In the rows, zero is written as 128.
The rows of X fall into 3 groups, and each row is roughly a mix of its group's hidden directions; one row fits no group.
X (115 x 20):
[[125 131  48 130 107 155 145 178 147 137 154  80 136 135 116 104 130  85
  124 133]
 [118 124  52 128  68  91 143 149 113 169 148  92 124 108 125 132 138 151
  106 120]
 [173 100 136  96 146 112 127  83  70 120 142  88 136 121 147 148 115 190
  142 127]
 [ 89 136 140 177  86 123  92 177 128 168 150 140  98 113  99 160 164 116
  120 149]
 [113 143 133 134 121  78 185 143 125 165 118 153 157 122 144  68  75 108
  123 117]
 [178 116  57 132 142 176 130 149 109 128 153 126 139 155 139  90 149  96
  155 147]
 [153 116 102  83 152 128 137 110 118 120 143 117 148 158 163  44 111 101
  156 115]
 [110 118 202 111 144  94 103 121  81 131 119 136 115 123  98 149  73 100
  150 144]
 [140 141  86 157  94 108 101 121 122 125  93 169 115 130  64 144 131  84
  144 169]
 [167 118 119 125 179 185 148 153 113 121 115 178 147 152 141  99 111  79
  148 139]
 [ 83 133 110 135  70 110 109 151 140 161 164 111 118 121 142 116 188 166
   99 107]
 [ 87 133  70 120  75 117 116 129 134 131 144 125 143 180 106  76 154  93
  120 142]
 [132 107 118 111 154 125 145 154  80 159 139 138 125 148 132 113  66  55
  155 144]
 [126 107 148 106 126 172  93 157 112 130 144 125 111 106 146 169 183 189
  103 103]
 [ 98 146 154 152 139 156 189 180 163 135 126 100 156 107 129 153  96 137
   87 117]
 [132 109  51  84  75 103 127 137 121 147 127  85 126 107 129 121 126 164
  103 114]
 [148 102 110 121 153 158  90 106  94 130 155 167 102 178 160 118 172  98
  164 136]
 [132 139  91 146 115 167 160 154 192 127 122 109 142 106 150 139 161 176
   83 111]
 [ 81 142 121 148 104 121 138 200 158 168 140 112 103  93 113 141 113  83
  110 116]
 [ 60 136 120 133  69  98  86 130 123 140 160 116 110 155  96 122 172 107
  122 130]
 [101 146 152 174 146 115 138 106 110 137 153 186 118 176 144 111 158  76
  156 124]
 [ 86 149 154 133  98  91 147 135 201 146 106 124 133  97 145 109 112 159
   86 110]
 [145 150  87 170 113 131 124  92 149  89  91 144 122 136  73 179 148 113
  134 158]
 [121 126  93 116 120  60 143  90  66 142 136 132 106 139 116 137 101  84
  158 112]
 [ 84 131 170  79 117 104 107 146  78 124 118 162 117 103 111 125 143 130
  117  66]
 [ 74 142 115 131  80 111 156 167 172 162 111 153 148 122 136  96 126 137
   76 116]
 [121 101 131  96 127 154 102 163 171 164 148 129 126 142 186  57 124 125
  120 137]
 [160 105  74  85 126 141 105 112 146 128 148 105 130 149 172  56 146 131
  145 126]
 [102 138 195 150 155 135  93 146 134 130 129 173  97 133 114 132 124  61
  156 137]
 [104 114 179 118 119 115  89 110  79 122 105 164 112 137  85 192 119 134
  125 150]
 [143 109  55  86  70 101  91 132 109 142 126 107 128 126 105  88 132 134
  128 143]
 [109 148 186 156 182 117 161 113 116 117 126 152 113 135 127 163  94  73
  151 109]
 [114 110 165 118 101 164  57 177 149 138 108 153 123 122  98 124 133 129
  111 175]
 [ 97 145 142 138 140 116 203 174  85 152 141 136 161 126 128 115  90 101
  117  98]
 [169 126 106 125 140 154 151 111 171 120 126 132 164 138 182  65 149 175
  120 126]
 [155 112  45  81 103  98 127 109  98 123 110  93 114 108 105 147 103 126
  132 119]
 [120 138 172 174 140 131 117 188 155 171 136 151  89  78 136 148 123 100
  135 127]
 [138 149  73 143 122 105 152 128 147 138 150 120 138 141 143  46 132  77
  156 117]
 [128 129 110 107 152 140 126 151 144 139 158 134 114 138 172  52 141  72
  155  92]
 [158 147 109 131 120 134 141 100 133  95  75 191 149 113 119 129 173 175
  109 102]
 [119 163  97 150 101 122 126 139 169 114 120 141 150 145  97  49 145  78
  138 139]
 [160 125  66 166 109 170 116 148 126 125 137 121 145 158  92 124 150 106
  139 191]
 [142 135 129 105 169 103 178  72  91  92 133  89 138 129 139 149 102 137
  143  83]
 [136 163 154 170 134 141 162 104 176  93  88 164 163 122 124 132 153 173
  102 124]
 [160 121 174 161 147 151 121 117 101 121  93 188 141 131 108 176 125 157
  129 173]
 [ 62 126 161 129 106 116  98 174 118 155 151 109  93 121  96 167 113  85
  120 132]
 [101 156 141 179 147 133 162 149 165 152 158 156 129 148 168  83 148  83
  137 111]
 [131 135  65 167  95 157 134 145 167 133 153  82 127 127 125 157 175 156
  106 145]
 [151 149 161 150 180 143 166  69 119  74 133 124 156 151 140 138 148 152
  144 108]
 [123 140 109  93 122 103 110  80 151  91 143  86 137 152 131  53 143 112
  150 105]
 [ 98 116 146 137  75 122 108 148 123 160 120 140 132 114 118 168 150 200
   80 149]
 [125 162  86 159 126 108 185 104 115  99 157  62 157 143 100 128 132 116
  139 112]
 [110 117 100 129 107 159 125 186 177 171 122 166 131 142 154  82 126  99
  103 148]
 [ 84 139 139 162  70 118 128 155 148 152 117 138 138 115  99 167 145 173
   78 150]
 [ 91 124  68  96  82  95 116 118  97 137 162 107 124 165 119  91 155 102
  129 111]
 [147 130  82 177 128 134 137 120 155 134 124 113 120 154 103 157  96  77
  147 195]
 [131 126 165  95 132 124 136 135 123 135  99 190 148 104 165  84 141 178
  105  85]
 [158 126 148 154 147 124 157 141 114 144  75 184 135 103 112 166  69 121
  125 160]
 [124 132 110 163 129 159  91 181 126 145 170 114  95 130 109 130 157  64
  160 148]
 [ 81 135 219 122 144 114 105 128 132 135 133 159  99 111 150 141 145 138
  122  86]
 [110 109 146  95 111 109 100 152  63 151 147 119  97  89 122 175 145 159
  119  91]
 [129 123  87 169 113 164 151 169 150 157 171  73 130 127 146 160 149 155
  107 149]
 [125 125 109 116  97 186  98 160 182 109 106 127 143 123 114 126 171 170
   85 142]
 [124 121  99 114 124 137 170 170 131 165 164 106 156 133 180  63 127 141
  112 104]
 [135 121  78 137 114 158 113 136 205 138 137 114 131 159 154  76 140 109
  124 166]
 [147 127 130 102 152 106 158  60  79  88 129  96 144 135 130 160 122 169
  135 100]
 [108 173 127 151 130  96 156 111 144  95 113 134 148 142  87  81 110  60
  150 116]
 [155 112  73 116 147 185 125 163  91 127 175 107 127 146 145 111 169 106
  148 114]
 [146 122 135 100 173 108 128  83  77 106 145 123 119 156 135 106 104  78
  181 112]
 [143 143  68 120 120  79 161  94 114 119 130 108 147 146 118  71 102  87
  156 120]
 [110 115  89  79  86 104  96 145 146 158 129 143 115 125 151  53 141 115
  122 107]
 [104 127  99 157  86 127  99 173 104 161 174  98  97 114 103 166 172 123
  127 135]
 [ 87 118 161 131  78  97 124 157 120 176 133 123 132 103 128 151 124 189
   83 138]
 [168 129 177 154 158 111 137 104 132 126  79 164 125  99 118 165  74 138
  140 160]
 [109 136 125 138 143 164 133 200 153 155 148 151 115 125 148  87 135  62
  133 110]
 [126 130 172 136 132 159  70 100 178  87  99 149 107 133 107 165 160 142
  125 151]
 [101 143 129 153 132  73 148  95  83 143 145 167 111 159 125 124 123  65
  160 117]
 [184  99 149  92 172 126 103  80  74 107 127 123 116 127 144 144 114 150
  166 129]
 [ 86 112 134  92 104  87  90 154  81 158 151 109  87 116 106 142 108  86
  139 115]
 [118 132 183 175 148 174 135 155 146 127 126 133 127 119 121 203 134 155
  105 152]
 [152 127 108 119 149 155 176 174 163 151 128 119 139  88 184 102 117 152
  107  89]
 [146 145 154 137 144  85 129 106 104 109 102 123 130 113  76 127  67  79
  167 149]
 [138 148 124 164 167 176 185 130 161 101 126 130 174 171 133 106 114  97
  128 147]
 [164 105 120  96 133 130 111 119 103 110  91 104 113  91  95 201  88 153
  124 143]
 [165 107 122 170 145 184 126 143 178 148 132 122 126 137 161 157 126 152
  120 190]
 [106 137 115 127  81  54 100 111 103 140 119 120  91  97  79 165 122 118
  136 122]
 [179 115 131 115 188 142 151 129  84 116 115 122 117 107 126 168  73  97
  160 123]
 [120 140 149 159 109 132 123 109 125 104  89 157 135 121  80 203 147 170
  100 151]
 [133 117 128 135 140 207 122 173 114 124 159 132 141 138 148 139 194 164
  111 119]
 [141 127 113 112 111  89 164 116 148 157 113 135 140  94 181  99 123 195
  100  95]
 [ 98 142 144 144 123 178  97 145 190 105 153 114 137 162 128  86 181 115
  121 138]
 [147 133  40 121 117 106 164 117  94 126 152  89 142 146 119  99 122  93
  151 119]
 [ 72 140 147 130 101 132 133 179 169 160 145 138 123 110 158 103 161 146
   88  88]
 [144 117 169 139 140 179  62 134 132 108 114 174 122 150 104 133 155 118
  142 177]
 [157 135 142 101 131 100 136  85 142 114  99 163 152 115 163  64 138 179
  127  98]
 [159 118  67  84 128 132 105  91  88  91 148  93 122 140 124 114 168 133
  153  99]
 [108 136 167 169 109 111 140  99 102 131 129 154 145 137 123 177 164 199
  102 139]
 [166 145 105 155 150 149 123  78 122  81 129 156 144 173 120 101 177 109
  164 138]
 [182 122  40 136 104 109 129 101 124 136 138 101 138 140 128  91 131 128
  153 162]
 [ 77 134 148 127 107 118 122 186 162 170 147 133 125 127 142  66 113  85
  119 122]
 [145 122 111 142  99 123  83  95  91 112 103 172 122 149  77 163 160 137
  138 173]
 [136  97 190  98 147 177  75 141 120 111 109 133 121 121 117 175 124 162
  116 154]
 [131 134  87 149 127 159 113 176 152 148 160 131 117 144 136  73 152  63
  152 139]
 [156 136 129 182 136 125 181 133  98 142 111 147 141  99 116 200 116 166
  115 141]
 [ 86 134 122 147  94 133 125 193 138 164 161  94 103  90 124 162 156 137
  101 106]
 [112 126 111 146 102 165 119 183 134 162 162 152 131 131 159 100 197 152
  106 116]
 [185 123 139 129 183 159 147 118 131  95 117  80 127  97 125 177  90 142
  145 134]
 [171 145 113 129 156 108 155  57  93  72 124 102 149 138 109 131 129 139
  160 113]
 [ 60 117 135 109  91 131 118 151 126 147 116 154 106 128 121 192 145 146
   75 110]
 [ 83 143 135 131  96  63 138 129 104 143 105 142 114 114  78 156  83  86
  125 126]
 [ 85 114 165 143 117 155 128 204 147 182 148 135 119 111 150 147 125 139
   91 135]
 [ 85 129 145 140  97 153 130 160 163 140 112 140 130 112 126 179 154 180
   67 124]
 [131 130 106 162  98 157 141 182 155 156 142 105 136  93 136 155 162 184
   89 135]
 [133 139  77  83 123  96 152 100 118  90  98  87 130 113  88 135  87  99
  133  96]
 [124 125 118 143  81  85  77  85 112 142 158 124 110 139 130 117 190 170
  140 141]]
Here is one row of each group, with its name. Which group are the others in?
[135 131 164 191 125 158  92 171 133 157 143 167 107 111 124 157 171 137
 133 162]	J
[ 98 150 120 142 112 122 137 101 126  89  83 161 123 134  68 198 138 115
 109 122]	B
[103 115 149 134 101 136  81 168 139 160 102 179  89 101 111 181 138 132
 105 148]	R

[131 110 115 119 134 167 128 163 181 159 145 128 141 153 185  60 122 120
 118 148]	R
[100 165 109 168 101 154 132 124 198  92 120 116 141 141  98 135 180 133
 101 130]	R
[ 98 147 158 117 101  90 123 162 150 134 105 106 143  98  80  89  70  97
 122 138]	B
[169 120  72 121 110  81 126  65 101 115 118  98 133 141 102 129 101 127
 156 161]	J
[ 72 137 136 111 116  96 117 142 114 131 143 111 113 148  91 108  95  44
 143 122]	R
[170 112 154 136 190 144 122  83  82 109 142 148 110 153 151 158 131 116
 174 134]	B
[108 143 108 137 128 135 119 168 179 145 152 121 112 134 141  63 131  54
 145 121]	J
[131 124  71  96 124  99 129 112  97 125 145 101 125 156 116  82 103  61
 163 124]	R
[125 145 170 175 130 157  99 154 165 131 134 169 142 150 123  72 156 102
 142 167]	B
[139 121 129  98 138 153 157 127 149 108 132  71 152 106 157 139 129 204
  93  97]	B
[157  93 143 115 149 134  91 121  69 137 143 108  91 114 123 201 115 140
 152 146]	R
